In the rows, 128 means zero.
Each path below is one point turned by a fixed rotation once a step. After each direction that follows a path, write how fast that rotation turns it, in deg/step (0 if it stays still).
Each turn is a multiple of 5 degrees from 10 to 175, or 0.
Each row of a path follows its step; steps can be skipped.
Path 1:
step 0: [133 122 136 128 137 136 130 128 128 127 127 129 125 143 134 126 137 126
 125 124 125 123 132 120 127 122 128 125 129]
step 1: [132 134 134 131 131 129 126 120 127 136 120 134 135 134 130 132 128 135
 128 121 115 138 127 130 129 129 129 126 131]
step 2: [131 129 135 119 126 137 124 124 127 122 133 123 133 130 124 124 123 132
 135 127 117 130 137 126 138 127 124 123 127]
step 3: [117 129 135 133 137 137 130 134 132 129 128 124 133 137 129 128 126 120
 130 125 123 132 135 122 127 134 133 127 130]
step 4: [131 122 135 131 131 132 128 119 131 126 128 134 129 139 135 130 131 128
 118 122 120 124 132 124 129 118 127 127 130]
step 5: [132 134 138 129 128 137 125 124 123 136 124 129 132 124 130 129 132 133
 127 122 116 136 132 132 129 132 125 122 128]
step 6: [127 130 129 129 128 135 129 126 127 119 132 122 136 134 125 125 121 129
 132 128 118 123 141 127 138 133 127 126 135]
step 7: [116 126 135 132 134 136 131 132 138 128 131 132 131 132 129 129 133 122
 123 122 122 132 138 125 128 128 130 129 125]
step 8: [129 132 137 133 126 134 129 120 122 129 124 127 129 135 136 128 129 133
 114 122 122 122 132 126 127 120 129 127 132]
step 9: [126 128 128 130 125 138 125 122 122 130 128 131 132 124 129 131 127 131
 130 121 113 133 135 138 131 137 123 126 130]
step 10: [126 133 132 130 129 134 133 135 132 123 136 123 133 128 127 125 130 126
 128 129 120 119 141 128 138 129 128 123 133]
step 11: [112 130 133 134 131 132 134 128 133 128 124 134 129 136 127 129 133 127
 120 119 128 129 137 130 125 126 127 130 130]
Speeds:
[129 131 127 125 129 125 129 128 130 128 130 129 128 131 127 131 132 126
 126 125 128 127 129 126 124 128 129 129 128] : 100
Path 2:
step 0: [137 131 124 124 127 123 132 127 130 127 121 128 134 124 128 124 123 139
 126 124 120 128 133 122 127 129 114 138 130]
step 1: [130 129 118 132 128 130 133 124 119 136 125 133 123 135 129 129 138 133
 125 134 130 128 122 129 133 114 125 126 124]
step 2: [129 124 127 130 132 125 130 138 135 137 124 123 133 126 133 123 124 137
 128 139 125 133 123 131 122 133 120 136 132]
step 3: [128 120 115 128 130 135 129 130 121 125 137 135 126 134 127 128 131 137
 125 135 127 133 135 122 130 124 130 132 119]
step 4: [129 129 122 135 135 130 125 132 133 136 124 126 134 134 134 135 123 138
 134 131 124 127 133 133 130 133 125 121 138]
step 5: [123 121 117 136 127 124 129 124 124 118 127 130 137 132 121 122 121 133
 131 135 134 124 126 125 130 124 131 134 123]
step 6: [128 132 121 127 128 144 129 126 138 136 119 124 138 122 129 134 127 133
 125 128 126 122 136 129 129 124 125 130 129]
step 7: [120 131 121 123 122 127 127 123 119 124 128 121 130 134 126 120 124 137
 130 133 131 134 123 130 133 119 123 130 136]
step 8: [137 129 114 126 121 132 130 136 137 132 124 125 124 119 133 130 120 134
 126 128 134 126 125 128 130 128 122 129 122]
step 9: [123 116 126 124 131 135 130 122 117 134 129 120 123 137 130 129 123 137
 126 128 128 129 124 136 127 122 130 133 126]
step 10: [122 128 126 129 122 134 128 142 134 131 136 131 133 125 133 133 123 138
 131 130 131 126 121 126 135 137 127 132 129]
step 11: [135 123 123 130 130 128 126 118 120 125 133 130 131 133 128 128 118 142
 122 118 124 126 134 127 131 128 130 134 127]
Speeds:
[130 127 126 126 130 133 130 125 126 130 127 127 127 131 128 131 131 127
 126 125 126 127 131 128 127 128 127 126 125] : 135
[129 130 129 132 128 131 128 131 130 128 125 130 128 126 129 131 127 126
 128 127 129 130 129 132 130 131 124 130 128] : 170
Path 3:
step 0: [129 137 133 127 127 128 142 122 129 128 131 127 132 125 138 131 125 128
 131 127 131 130 129 136 135 126 139 128 127]
step 1: [127 130 141 126 128 121 132 137 137 123 129 130 125 128 132 136 126 132
 136 126 127 127 130 139 132 123 134 132 130]
step 2: [123 134 133 134 128 125 137 141 128 127 122 132 126 130 124 128 120 126
 129 135 123 127 125 134 125 117 130 129 127]
step 3: [127 137 131 131 130 128 131 128 122 130 124 121 121 125 132 124 118 131
 134 144 132 126 130 133 130 122 128 125 125]
step 4: [134 134 133 131 131 138 121 127 126 125 134 125 122 127 131 131 117 130
 131 130 125 131 136 139 134 120 127 124 128]
step 5: [130 134 128 137 130 139 128 129 123 125 125 123 130 127 129 134 122 126
 126 123 127 123 125 143 128 124 138 131 134]
step 6: [129 128 125 132 125 127 129 133 122 122 123 125 123 120 129 133 129 129
 137 133 126 120 126 133 133 127 140 126 140]
step 7: [136 133 122 128 129 122 134 133 120 121 131 136 125 124 130 131 121 130
 134 130 116 120 130 130 131 123 129 124 130]
step 8: [136 136 126 127 135 124 126 132 118 123 123 130 132 131 129 133 118 131
 130 132 126 123 129 132 133 132 134 132 117]
step 9: [131 129 127 126 135 134 125 134 126 120 126 133 124 129 124 132 124 123
 130 135 134 133 134 129 138 126 143 128 123]
step 10: [134 130 124 132 138 128 136 130 126 120 128 132 122 121 130 126 125 125
 127 121 138 129 130 133 127 118 137 128 127]
step 11: [129 131 126 136 137 119 128 134 131 124 121 122 130 117 129 131 125 137
 133 122 129 130 131 133 131 122 132 128 128]
Speeds:
[127 126 129 126 129 125 130 131 129 128 127 128 129 130 128 123 128 127
 130 128 131 130 131 129 129 124 129 132 124] : 45
[128 131 128 128 129 126 130 126 125 130 126 125 129 128 131 127 128 129
 127 128 133 125 125 130 126 131 129 131 127] : 140
[125 127 128 130 127 132 125 124 125 127 130 129 128 128 131 131 128 128
 127 127 132 131 130 128 127 125 130 129 125] : 70
[132 128 129 127 129 132 129 125 129 126 129 125 129 127 123 125 126 126
 129 128 130 131 128 129 128 131 129 127 128] : 70
